128 stands for zero in the data rows.
A hidden rule labels the rows of this table. It goes by one to three of the table's principal directions, not those with the most spread.
[ 98 126 164 152  85 105 147 164 137 185 136 177 177 131 148 124 128 144
 182 152 138 155  84 106 120 115  86 104 118 106 111 144] D
[104 105 151 133 115  93 117 154 102 114 137 124 121 138 112 125 139 181
 124 159 139 129 131  94 135 102 101 142 124 153 127 123] D
[ 66 154 197 129 100 101 215 161 120 201 177 134 166 180 136 166 140 174
 120 153 144  63  74 160 137  92  98 144 153  54 107 161] A
[127 120 132 145 127 112 134 115 130 143 137 137 134 130 142 101 142 149
 172 138 139 140 118 109 115 105  94 119 129 136 138 141] D
[122 105 143 155 113 102  72 172 119 118 108 143 141 121 116 109 120 159
 128 180 123 144 134  79 139 123  91 108 123 184 117 127] D
[ 88 130 162 156 108  97 164 151 118 171 148 135 146 145 132 146 151 145
 145 152 138 120  86 129 119 104  90 140 148 103 135 142] A
[103 120 143 116 105 115 134 138 138 128 129 153 108 144 116 133 142 175
 131 136 142 122 124  62 126  99 105 135 117 111 109 130] A
[101 136 147 161 126 106 112 166  92 122 122 107 120 141 108 173 153 120
  97 150 126 121 125 126 129 132 115 159 169 144 152 120] A
[124 125 130 123 119 136 117 145 141 118 113 129 122 123 111 140 115 121
  98 151 115 121 125 125 142 136 131 119 111 128 115 114] D
[152 124 104 122 143 145 104 127 122  97 111 105 117 108 118 136 116  89
 102 124 111 139 143 165 134 157 160 131 120 150 139 106] A
[128 117 101 174 107 124 123 134 146 161 116 146 141 103 134 117 118  60
 190 116 107 187 113 122 103 148 112 106 129 124 135 128] A
[158 108  89 101 156 135  96 101 131  69 109 110  73 102 113 113 149 143
  84 116 133 131 145 111 120 122 158 157 116 161 136 105] D
[157 121 107 131 138 140 110 107 135  99 115 128 112 118 140 112 123 119
 135 122 134 153 139 115 111 145 129 107 128 155 141 117] B
[148 108 119  90 132 125 129 116 129  89 126 141  87 129 137 120 156 191
 107 119 159 127 117  94  98 112 137 148 118 139 123 119] D
[ 91 142 158 163 124 114 107 162 106 147 126 109 160 134 103 151 117 102
 111 162 107 114 140 139 170 130 111 130 145 137 136 131] D
[106 149 152 126 169 112 161  99 108 129 160  77 107 163 116 135 164 177
  75 143 143  43 130 149 145  81 115 170 173 118 147 150] D
[ 79 134 170 220  73  88 137 198 117 214 140 151 216 134 138 128  92  77
 212 174 103 180 101 140 137 146  62  77 148 129 122 147] C
[ 83 122 170 140 103 101 174 149 127 171 154 134 147 150 126 143 134 156
 135 161 135 105  86 130 131 100  89 128 130  90 123 142] B
[142 134 119  74 157 140 144 111 115  91 135  99  89 129 116 147 155 159
  64 110 137  84 130 170 132 114 179 182 121 118 129 114] A
[112 144 138 169 119 124  99 139 126 141 116 138 151 132 124 127 117 102
 153 137 120 150 152  91 144 137 101 104 146 144 134 134] D
[168 144 108 104 151 151 106 133 120 106 122 109 124 137 127 124 107 126
 105 112 111  97 168 167 136 153 168 128 133 154 109 131] D
[112 151 128 156 138 129 156 107 134 180 145 117 151 135 133 127 128  85
 160 110 114 110 125 155 133 121 117 129 155  93 140 155] B
[150 161 125 140 147 153 135 114 147 160 129 122 173 124 151 108  98  88
 129 125 113 109 129 186 143 151 140  94 141 126 119 149] D
[135 126 115 129  93 141  62 173 133  81  76 175 109 115 116 156 120 113
 116 117 130 194 154  41 117 171 142 115 119 159 111  94] B
[131 141 115 197 120 140  50 140 137 124  79 147 144 112 119 129 113  54
 170 145 105 187 163  64 136 163  89  80 147 175 153 121] D
[141 171 123  93 162 163 187  87 122 110 147  86 100 152 135 172 147 109
  75  94 137  78 125 209 124 139 177 161 152  86 149 120] B
[148 120 108 161 140 121  82 129 117 100 108 120 116 115 128 111 132 117
 135 137 126 160 148 104 115 142 115 119 147 184 148 120] A
[110 118 108 146  94 120 146 143 137 159 125 148 124 105 115 142 142  75
 202 114 106 188 106 136 112 124 124 144  96  98 133 112] D
[152 141 103 169 173 147  96 107 131 141 116  79 148 112 121 111  99  49
 113 140  86  98 151 190 152 155 131 105 157 157 152 143] D
[105 163 164 144 145 133 144 128 129 180 147 106 178 154 125 130 103 116
 110 151 109  56 134 171 175 119 113 112 153 104 119 164] D
[145 134 114 112 129 150 120 126 147 125 118 134 136 117 130 118  99 108
 115 115 115 128 141 139 139 150 155 109 113 125 105 126] C
[156 136 117  76 119 164 134 111 154  91 113 164 107 129 149 137 121 145
 107  90 153 144 133  95 109 153 164 113 107 110 107 111] C
[125 128 132 127 143 113 133 135 102 111 138  96 115 130 117 139 146 142
 100 140 129 113 127 162 133 118 137 160 138 145 142 119] B
[174 116  98 145 138 155  92 100 155 103 104 134 127 117 149  91  87  95
 142 127 123 154 150 102 111 169 117  60 130 167 133 127] A
[135 111 119 144 123 118 104 130 135 151 128 141 156 117 133  84 100 124
 174 127 114 141 145 109 135 126 111 100 118 146 112 149] A
[168 133  99 151 168 142  84 115 128 126 121  89 155 113 129  80  78  85
 115 131  92 107 174 176 154 159 145  93 145 181 122 145] B
[142 136 113 109 132 146 130 112 138 103 120 129  98 134 126 135 133 130
 117 112 133 128 140 115 118 133 142 131 125 124 126 117] D
[133 115 114 160 137 124  78 124 131 102 105 115 117 115 111 107 115 112
 120 153 115 145 155  88 140 134 105 106 133 175 140 119] D
[124  93 141 106  85 111 139 157 139 133 133 175 136 128 142 112 117 180
 160 136 146 158 103  85 106 122 112 108  91 121  94 126] D
[114 118 142 154 105 113 137 149 135 158 129 149 147 128 139 129 125 125
 149 146 131 144  95 115 112 131  98 109 134 120 125 136] A
[110 145 150  94 158 125 165 117 101 133 160  81 120 153 108 153 150 158
  83 131 126  45 131 193 159  92 149 182 135  99 134 140] D
[120 151 144 107 141 140 187 112 128 154 154 110 137 147 140 155 133 123
  96 112 135  77 101 193 128 127 151 146 146  75 131 141] C
[122 111 113 137 107 120  74 151 132 107  98 152 111 109 101 124 129 125
 145 133 117 171 154  57 135 126 119 128 105 155 118 111] A
[ 96 125 175 111  98 102 203 156 122 169 162 151 148 147 151 154 157 184
 126 146 160 112  50 160 106 101 115 150 124  77 117 136] A
[103 143 176  69 126 129 189 140 109 140 163 121 136 163 129 173 143 184
  79 129 148  58  99 181 144 105 153 168 120  70 115 135] D
[127 119 140 124  88 126 101 173 141 122 103 182 142 120 137 132 115 147
 129 138 139 169 116  72 118 148 124 103 110 139  96 117] A
[142 145 109 133 150 140 131 110 125 133 134 101 138 119 129 117 112  89
 123 105 110 122 150 178 141 144 157 131 139 131 130 132] D
[ 97 141 167  80 130 118 210 122 114 159 175 122 128 163 137 160 159 188
  95 112 157  58  87 170 126  89 144 179 137  55 118 149] C
[131 139 149 116 167 122 145 103  99 111 151  88 116 158 135 134 152 175
  86 137 150  65 133 155 132 107 124 152 164 137 153 142] A
[124 121 134  84 108 130 147 155 133 109 130 137 107 135 117 150 125 164
  85 129 133 114 115 131 127 129 156 145 103 109  94 111] A
[137 123 122 121 144 119 126 110 123 123 134 129 110 132 135 112 155 165
 133 117 144 115 128 108 112 105 122 148 140 137 134 141] D
[105 142 129 100 146 127 152 118 115 120 139 100  81 146  95 170 174 147
  85 115 128  73 129 139 137  91 148 198 138  92 137 126] D
[110 130 134 130  90 138 119 151 152 140 106 173 137 121 123 148 118 106
 146 126 125 164 119  79 129 141 121 109 106 103 110 118] A
[ 81 136 174 161 123 100 141 147 109 170 142 127 152 153 124 153 154 144
 130 159 137  95 101 114 136  99  80 141 163 108 148 153] D
[130 107 130  92 129 117 166 116 121 108 147 124  88 139 132 137 162 185
 115 126 155 112  98 132  98 101 131 161 118 111 134 120] D
[ 94 107 135 150  81 106 112 169 140 151 110 174 135 109 115 138 136 123
 157 141 125 178 102  64 121 120 102 127 108 116 113 120] C
[149 103 113 177  97 128  38 160 159 122  81 174 166  95 130  69  67 100
 180 166 103 206 161  47 141 163  86  37  98 202 101 122] A
[159 134 101 110 133 153 132 100 140 112 124 141 109 136 149 122 120 119
 144  80 138 139 147 109  99 152 148 115 137 120 124 132] D
[121 124 136 143 124 123  93 144 128 114 111 129 127 128 113 129 121 133
 114 157 122 129 141  93 144 129 108 114 128 154 127 123] A
[136 142 129 106 129 147 144 122 138 123 128 130 133 126 135 136 117 120
 105 117 130 123 125 153 135 142 155 124 119 111 117 120] D
[126 138 123 132 151 139  98 122 127 118 115 101 122 124 100 134 123 105
  93 142 106  95 154 136 163 126 134 135 131 139 135 128] D
[124 142 133 159 124 126 101 138 131 153 121 138 168 119 129 105 107 104
 162 136 112 146 149 121 153 133 114 103 128 147 120 139] B
[127 114 131 116 121 120 162 121 129 150 157 125 135 146 137 108 109 150
 159 120 126 109 127 140 121 116 118 116 120 108 112 148] D
[ 89 130 171 105 109 124 138 145 135 126 131 136 122 153 100 153 132 176
  98 171 133  87 123  92 163  94 101 129 101 102 112 124] D
[116 150 129 155 125 131 163 128 132 183 143 121 159 131 136 139 123  75
 161 115 110 124 110 181 126 136 127 127 147  93 134 146] D
[115 108 123 139 109 111 142 146 134 159 138 132 141 118 123 115 113 116
 153 131 112 139 112 139 125 124 122 125 115 114 111 135] C
[114 151 149 119 116 140 141 146 125 131 120 144 135 137 132 175 142 119
 105 125 139 128 107 135 126 141 140 139 135 101 133 118] D
[ 92 129 128 151 110 111 122 144 122 158 126 137 130 122 104 143 144 103
 162 118 113 146 132 101 137 110 116 154 129 107 131 132] B
[112 153 161  69 121 125 204 119 116 145 168 147 128 160 151 153 167 200
 123  92 171  94  98 150 115  93 154 176 126  65 112 139] B
[154 131 104 110 170 142 145  82 125 118 147  83 117 126 129 104 118 117
 112 107 118  91 149 188 138 125 157 138 131 129 137 136] D
[142  98 110  77 106 120 136 151  99  64 129 135  71 130 123 159 151 171
 114  95 151 166 130 116  87 138 171 174 105 135 122  88] A
[112 143 126 146 126 129 128 135 126 141 122 123 127 125 113 151 141  94
 131 127 115 133 127 135 135 127 128 145 136 115 139 124] D
[115 118 132 130 106 121 126 147 141 150 126 151 146 118 126 120 113 126
 140 131 121 141 118 111 133 128 124 117 112 116 105 132] D
Here are more rows. What is the label of each one?
[123 136 125  91 167 122 173  89 102 110 165  70  85 149 109 139 166 164
  96 114 134  64 138 184 138  84 152 194 134 108 147 129] -> A
[131 124 136 175 115 118  89 144 139 154 111 159 174 114 147  92 105 115
 170 150 124 166 127  90 129 142  89  76 136 162 124 144] -> B
[115 104 117 108 105 117 124 149 121  88 118 130  79 122  98 153 146 145
 115 131 129 156 129  96 119 119 138 159  99 130 124  92] -> B
[112 104 132  69 116 114 186 135 115 114 155 119  87 131 114 159 163 176
  97 117 144 109  88 163 112  97 161 191  95  82 119 108] -> B
[151 116 101  54 152 135 206  79 126 105 167  98  73 132 137 128 161 172
 103  80 150  93 103 196  96 100 184 187 107  84 127 119] -> C
[113 123 142 135  93 124 129 137 149 139 119 177 135 131 139 126 129 145
 165 133 146 165 113  59 114 123  96 100 114 115 117 127] -> B
[137 128 136  79 151 134 165 106 118 131 161 102 130 145 134 120 122 166
 102 114 134  65 130 183 140 111 156 147 120 104 116 145] -> A
[138 126 120 147 123 130  83 137 119  85 102 131 113 121 121 132 127 116
 132 139 129 174 156  89 127 148 119 113 129 174 144 102] -> C
[135 128 116 134 158 123  99 103 121 107 126 100 110 126 111 101 136 143
 120 134 122 109 166 112 148 105 121 139 135 162 138 133] -> C
[119 133 129 100 153 121 167 104 106 116 150  95  94 135 119 153 177 153
  99 113 143  93 112 169 123  95 151 193 135 103 153 122] -> B
[128 124 138 153 136 130  70 136 131 114 104 124 144 124 114 112 101 122
 109 168 115 120 157  90 160 136 100  90 131 171 130 130] -> B
[133 131 132 172 146 115 142 102 122 163 145 121 153 134 161 103 136 117
 168 126 139 129 111 140 105 125  93 109 171 135 159 158] -> B
[165 107  91 171  91 141  58 149 160 121  80 190 151  94 153  86  78  76
 201 118 117 237 149  48  97 188 109  45 114 181 110 118] -> A
[121 120 129 160 105 132  93 158 144 151 103 147 173  96 121 119  89  69
 151 157  97 170 123 133 153 154 116  86 100 141 120 119] -> B
[189  96  83  45 167 140 159  81 113  54 153  81  70 112 136  98 136 176
  91  94 143 114 137 208 107 122 200 169  86 148 129  99] -> C
[144 132 114 103 127 143 123 128 137 115 118 140 120 116 129 130 129 128
 122 110 128 138 131 133 126 136 157 136 109 125 114 117] -> D
[150 115  95  99 103 137 164 120 136 119 136 152  99 125 144 131 135 122
 187  78 136 181 120 134  80 139 155 137  99 103 119 110] -> D
[137 131 136 184 125 141  26 167 138 134  82 134 198 102 114  97  53  65
 128 185  81 148 176 109 190 174 101  46 120 200 115 132] -> A
[ 96 136 146 174 105 110 133 136 145 187 129 164 171 119 142 113 128 110
 171 132 131 157 103  90 128 118  90 107 144 108 124 150] -> D
[120 116 124 159  92 124 111 155 138 137 103 166 139 107 135 141 125  89
 162 132 127 197 104  93 105 154 111 105 122 130 134 112] -> B
[121 118 149  94 113 123 146 138 124 111 136 144 114 145 133 143 140 183
 109 134 153 118 112 108 118 116 128 137 115 115 117 121] -> A
[138 123 123 201 133 121 109 127 138 174 127 119 179 120 146  85  87  71
 186 158  99 145 128 148 129 150  79  62 151 161 142 155] -> D
[129 118 111 145 141 114 126 109 126 140 135 117 117 123 125 105 142 127
 155 119 124 128 133 119 118 108 115 140 139 134 139 142] -> A
[153 153 120 131 171 146 112  98 119  99 122  98 107 147 134 134 141 130
  88 121 137  88 154 132 125 136 134 132 174 152 152 136] -> D
[162 135 105 105 156 149 161  88 132 119 142 105 119 122 150 119 129 112
 120  98 133 117 121 195 111 140 164 135 129 117 140 126] -> B
[164 119 108 139 152 137  89 108 127 105 122 108 137 121 135  83  93 119
 136 133 115 131 169 132 138 147 126  90 130 180 130 133] -> B
[125 139 127 163 124 137 121 117 145 160 123 141 158 130 140 114 104  87
 166 124 118 140 137 109 131 143 102  86 144 123 132 147] -> B
[120 138 126 129  89 141 164 146 140 166 130 166 157 121 148 154 114  75
 179  92 124 179 102 150 106 159 145 116 114  78 118 122] -> B
[ 95 112 123 136 107 109 138 133 131 134 130 134 111 113 105 135 142 118
 142 122 124 159 119 100 130 108 123 152 111 107 129 113] -> D
[191 107  80  90 171 154  75  90 118  47 109  99  86 108 127  97 114 135
  93 100 128 130 184 127 124 152 174 128 116 187 138 110] -> B
[106 133 170  73 146 106 215 121  95 124 185  91  97 182 133 164 173 229
  58 132 168  30  89 180 115  81 139 192 155  81 129 142] -> A
[137 102 114 119 105 120 117 148 140 129 121 155 129 109 130 106 115 139
 148 124 125 160 121 107 115 132 133 119 100 135 100 123] -> A
[128 122 154 113 136 113 131 105 118 102 136 149 106 153 153 120 170 218
 124 132 184 117 119  56 102  95  95 134 147 140 144 137] -> B
[121 121 138 156  77 132 105 156 165 154 103 196 172 113 149 110  87 107
 177 138 129 196 116  57 122 158  95  56 107 128  99 128] -> D
[169 135  95 142 166 158 111  93 140 121 112 104 125 112 141 118 120  71
 121 119 113 120 132 171 117 157 141 109 146 146 156 132] -> D
A new table starts here. Each row of this table is followed by its label. One hidden rule gives the labels. It looks at one to three of the table's principal directions, none of them among the few with the most spread.
[154 111  97 128 135 133 127 141 123 107 125 133 167 117 118  91 153 106
 116 116 105 152 122 126 138 122 116 137 144 143 166 135] 1
[160  80  67 164 113 124 154 176 169 104 115 159 197 185 108  95 156  76
 119 109  80 194 164 125 123 127  90 169 202 133 165 150] 2
[139 132 132 138 164 124 112 102 125 109  92 145 146  94 103  70 147 125
 117  77 150 127  85 140 119 138 136  85 111 146 166  81] 1
[ 71 127 167 144 114 147  98 157 119 153 163 106 108 141 141 148 114 143
 116 154 114 113 178 131 148 125 148 143 124 124 106 133] 4
[ 88 136 160 152 164 124  68 145 108 120 138 133 141 123 116 125 152 109
 119  78 128 119 116 157 132 138 146  91 119 139 142  92] 3
[152  91  66 160 120 113 153 143 187 140  72 186 175 204 128 132 139 113
 151 108 107 195 138 114  72 121  72 163 193 136 155 147] 2
[ 47 115 196 128 120 170  93 141 115 136 164  96 160 109 125  98 120 113
  79 132 104 105 189 170 135 119 168 144 102 163 129 124] 3
[139 132 116 148 160 105 111 131 125  99 116 146 154 129 107 117 160  94
 126  72 136 138  92 147 116 146 126  90 141 132 143  94] 2
[116 143 150 131 154 116 104 110 108 125 119 120 106  97 127 123 125 147
 127 114 157 108  99 137 129 146 146  82 106 128 119  94] 1
[143 139 120 111 129 130 136 113 115 117 134 115 135 103 131 118 138 122
 120 135 132 121 109 125 132 132 130 117 116 135 123 127] 1
[146 119 122 111 114 137 158 126 135 122 120 123 124 117 128  96 109 136
 137 149 117 140 139 120 150 127 121 138 118 124 147 151] 3
[ 88 149 155 139 125 135 107 155 111 138 152 111  97 137 145 152 120 137
 137 144 119 120 150 128 149 140 139 114 116 108 111 129] 1
[137 159 114 125 150 103 127 116 113 102 123 123 137 117 135 140 154 101
 136 106 143 129  79 139 115 162 124  70 124 126 105 105] 3
[164 140 119 111 137 127 144 124 105  88 138 108 129  82 113  79 140 111
 122 123 128 124 102 127 172 143 137  97 108 122 147 120] 4
[195 102  65 122  91 122 186 132 158 130 120 131 122 149 133 114 120 140
 147 180 114 160 138  77 154 127  91 164 163 116 118 168] 1
[165 129  85 141 134 112 149 138 145 117  93 157 131 151 127 116 137 124
 158 113 120 168 106 109 125 138  95 117 149 111 158 132] 3
[ 75 107 178 123  86 152 130 170 122 169 169  94  60 145 151 172  53 185
 138 207 107 111 227 124 168 108 151 189 124  92 106 182] 2
[ 82  83 144 155  97 168 127 203 142 120 158 113 173 158 121  70 120  96
 104 148  53 169 231 144 176 126 130 174 154 135 166 166] 4
[126 141 135 119 121 115 138 117 111 124 148  91 100 105 141 148 114 141
 120 165 149 104 126 125 141 154 145 105 123 118  70 123] 1
[ 43 125 192 142 120 166  85 178  99 129 178  84 135 114 136  97 119 117
  98 147  86 119 199 157 179 140 164 123 104 137 131 132] 3
[117 112 120 134 107 139 140 142 135 127 140 111 153 136 135 120 129 115
 103 154 110 139 164 129 124 132 128 150 149 138 112 141] 1
[159 146  95 129 142 102 125 114 123 129 113 139 111 130 138 156 144 139
 150 124 149 132  79 105 118 140 110 101 136 119 111 116] 4
[ 39 149 208 142 125 145  87 164 100 142 176  93  85 129 140 158  99 140
 122 142 120  95 183 157 159 140 171 113  99 105 100 122] 4
[122 136 126 114  98 145 154 113 131 133 148 102 140 124 143 136 130 120
  99 166 128 115 147 121 113 126 135 149 128 138  88 137] 4
[145 132 118 127 139 115 135 113 135 122 108 141 130 126 123 122 132 126
 139 111 140 133 102 128 118 135 120 110 127 129 132 118] 4
[ 84 137 167 128 111 160 118 153 110 119 178  91 140 116 128 108 133 102
  95 143 102 111 173 145 163 132 156 133 109 133 117 131] 1
[130  85 134 130 115 148 125 129 149 145 129 141 148 136 108 103 119 136
 111 130 115 129 163 127 131  92 129 184 139 151 155 143] 4
[126 108 119 145 116 126 135 168 142 141 122 142 103 167 133 146 100 149
 155 144 106 154 169 116 142 119 113 161 154  97 149 159] 4
[209 128  52 128 139  89 160 102 153 114  85 167 143 147 123 134 158 116
 158 106 147 158  59  97 101 137  82 111 161 127 129 122] 4
[ 96 140 169 144 157 129  93  93 130 139 103 139 125 108 115 107 131 143
 112  88 166 102 102 146 101 133 151  90 100 149 129  71] 1
[ 70 110 177 148 132 156  82 154 128 139 149 128 152 134 114 100 132 115
 105 106 103 122 171 155 145 114 149 141 117 152 152 118] 1
[ 79 163 196 113 147 142  97  96  93 126 145  91 107  66 129 104 121 141
 104 123 157  76 112 154 143 146 175  73  63 142 106  86] 2
[128 148 150 117 131 129 129  79 143 152 109 147 108 126 124 144 123 147
 135 110 167  97  96 124  94 111 134 124  99 135 115 105] 1
[120 148 149 114 136 125 118  91 125 146 119 129 106 112 135 141 121 151
 137 127 157 102  98 125 114 127 134 107  97 137 108 112] 1
[217 117  52 125 125 110 182 113 158 100  92 166 161 144 106 108 155 101
 136 102 130 163  89 105 104 116  91 149 167 122 162 135] 1
[ 82 119 163 155 146 137  88 142 131 133 126 140 145 137 113 112 134 119
 112  90 124 126 146 155 119 126 144 122 126 142 149 101] 2
[ 98 111 146 142 125 140 122 136 145 136 117 135 148 142 122 107 120 125
 117 119 118 137 158 144 116 125 132 139 132 141 141 125] 2
[170 116  84 126 129 117 151 123 138 103 114 135 166 125 119  98 152 100
 124 119 121 153 106 122 126 139 108 121 149 141 137 129] 4
[ 97  87 161 135  93 165 123 176 120 142 180  95 113 128 120 119  92 147
  93 177  94 115 226 129 177  97 159 204 141 117 138 164] 1
[167 127  79 124 124 106 156 139 124 102 127 117 139 128 139 128 141 110
 140 147 118 155 111 114 140 156 105 111 154 118 112 144] 2
[160 118 108 130 120 123 140 132 136 130 132 139 116 141 118 143 128 134
 133 131 130 129 129 111 132 110 121 157 147 114 135 138] 4
[159 112  81 131 121 122 163 132 149 106 102 140 174 142 126 101 142  99
 124 124 111 168 127 126 107 137 102 135 160 136 144 140] 2
[123 127 129 140 126 130 119 156 110 117 155 106 117 121 128 125 130 127
 117 143 117 126 148 124 161 138 140 126 138 114 123 128] 1
[ 32 144 206 149 147 155  59 164 102 134 161 114 134 126 128 118 133 111
 114  97 104 112 164 171 150 135 162 101  91 138 143 106] 2
[125  77 109 166 105 149 122 194 146 126 152 134 162 170 109 104 137 106
 102 134  76 162 204 122 155 106 122 196 185 126 164 153] 1
[210 134  77  94 126 103 174  96 128 113 108 132 105 105 130 124 125 144
 161 148 147 134  72  93 144 133 103 116 124 115 126 145] 1
[154 136 122 136 147 115 118 129 119 122 120 141  98 120 114 128 130 144
 143 108 144 123 101 116 144 126 130 114 126 108 149 112] 2
[ 33 149 225 119 145 154  68 145  68 112 193  61 124  66 130 105 121 112
  87 130 120  77 160 185 179 155 195  77  67 145 104 104] 4
[176 113  82 108 101 132 174 102 159 143 103 144 141 142 137 124 125 139
 138 157 126 148 121  95 108 108  95 168 142 139 129 158] 2
[164 138  69 156 152  86 128 115 162 140  65 192 134 184 135 172 154 129
 172  83 151 167  68 107  61 135  78 107 169 119 133 108] 4
[106 124 146 127 106 137 122 162 120 152 163 117  88 153 142 183 100 149
 141 163 112 118 177 121 148 107 135 172 134  99 115 164] 2
[231 142  44 100 118 107 184 111 114  89 133 113 130 100 131 122 158 112
 131 157 134 140  73  84 149 139 103 122 149 112 115 144] 1
[ 29  86 192 155 114 178  83 164 146 145 157 120 201 152 115  83 133  88
  74 112  78 132 219 178 125 112 152 168 129 181 146 129] 3
[109  83 119 136  82 166 162 174 157 136 132 124 164 163 134  92 104 119
 113 170  67 172 221 127 139 110 113 200 158 132 159 183] 4
[169 134 100 127 134 117 137 111 142 133 103 156 117 136 124 126 140 137
 154 114 140 137  88 101 126 121 105 122 128 125 143 124] 2
Which label does each new row get?
[218 134  61 110 138  88 162  81 122 110 105 129 115  97 126 144 143 145
 130 139 175 121  54  93 108 137 113 111 150 123  99 113]: 1
[103 121 163 119 115 149 115 116 128 154 147 115 115 117 128 127 112 149
 114 148 132 100 151 127 139 109 146 150 106 143 114 131]: 3
[ 76 133 182 131 137 145  99 143 112 138 133 118 104 114 129 115 101 150
 132 125 122 116 156 149 149 128 152 116  95 123 149 125]: 3
[178 133  75 119 122 104 166 127 138 108 117 138 139 144 134 143 142 106
 150 131 124 154  99 113 119 141  97 122 153 116 119 145]: 1
[129 116 120 125  96 131 151 161 124 139 156 103  93 144 146 164  95 150
 134 188 111 131 180 110 152 124 129 168 150  95 104 170]: 2
[126  94 120 135  92 158 143 152 148 141 148 125 150 151 123 114 124 123
 102 157  96 140 188 116 136  99 125 197 154 137 139 159]: 4
[179 153  77 113 144  80 150  72 146 142  80 163 112 148 148 197 140 143
 171 116 179 130  41 104  59 137  90  99 140 125  85 117]: 1
[143  98  93 151 102 129 140 153 157 142 132 139 140 171 129 133 133 127
 126 151 107 154 161 101 132 119 105 172 174 128 119 148]: 1
[136 108 107 162 161 115 106 137 156 120  80 187 173 162 102 104 156 103
 139  52 122 167 106 144  91 121 104 122 155 142 190 104]: 3
[193 130  78 123 158  85 143  98 128  97  94 145 140 110 115 124 152 116
 141  97 160 138  54 123 110 150 109  86 146 130 126 104]: 1
[123 115 132 122 119 144 135 147 122 106 151 112 159 119 118  97 135  96
 106 128 101 134 155 145 149 127 137 141 130 137 143 141]: 1
[158 151 107 103 103 120 160 106 124 136 151 107  99 126 149 174 128 137
 134 174 145 107 111  98 129 129 122 135 127 114  70 144]: 1
[142 126 120 125 113 123 144 147 128 136 139 126  89 143 135 157 104 150
 151 156 122 131 147 110 150 121 122 150 138  96 125 156]: 3
[122 122 132 138 121 124 130 136 141 149 121 141 101 155 132 161 106 152
 142 136 134 128 146 120 116 116 125 151 141 109 124 137]: 2
[ 94 110 165 136 112 156 112 129 145 154 147 132 134 143 115 124 121 131
 104 126 123 107 169 135 126  97 145 171 123 145 129 126]: 3
[ 93 115 148 151 120 133 116 152 151 158 118 150 112 174 132 149 104 146
 148 126 117 140 167 130 119 117 122 152 139 116 137 139]: 4
[ 72 139 185  96 105 168 118 121  97 134 181  66 132  81 146 106 116 125
  92 177 112  90 166 147 164 132 165 126  77 155  94 141]: 2
[163 124 120  91 115 137 164 104 118 110 136 105 132  87 122 104 118 128
 112 152 132 114 123 126 141 119 137 142 113 133 130 145]: 3
[135 122 107 123 102 127 151 133 144 151 125 128 113 155 152 156 111 148
 147 172 119 143 146 102 124 125 106 153 143 119 104 160]: 3
[109 148 150 127 118 143 120 135 104 122 170  94 118 108 130 136 136 120
  96 144 129  97 144 131 145 129 157 129 117 122 103 117]: 4
[113 127 137 128 110 132 133 137 137 153 132 125 100 149 144 151 104 152
 147 159 122 129 153 114 136 124 122 144 126 115 112 149]: 3
[201 124  56 123 128 104 163 110 148 123  88 157 133 141 133 129 144 134
 156 131 135 161  81  90 111 129  84 130 156 123 138 139]: 3
[116 126 150 149 163 132  89 134 119 114 116 148 140 114  98  93 144 119
 116  68 132 124 115 150 129 121 145 110 118 135 180  91]: 4
[216 129  42 126 137  87 169 102 150 111  81 163 140 143 127 139 153 121
 155 114 149 162  60  95  94 137  82 117 167 120 130 127]: 2
[118 137 137 141 131 133 111 138 121 128 147 128 126 134 121 147 142 118
 112 113 131 114 133 132 122 118 141 138 134 121 126 114]: 3
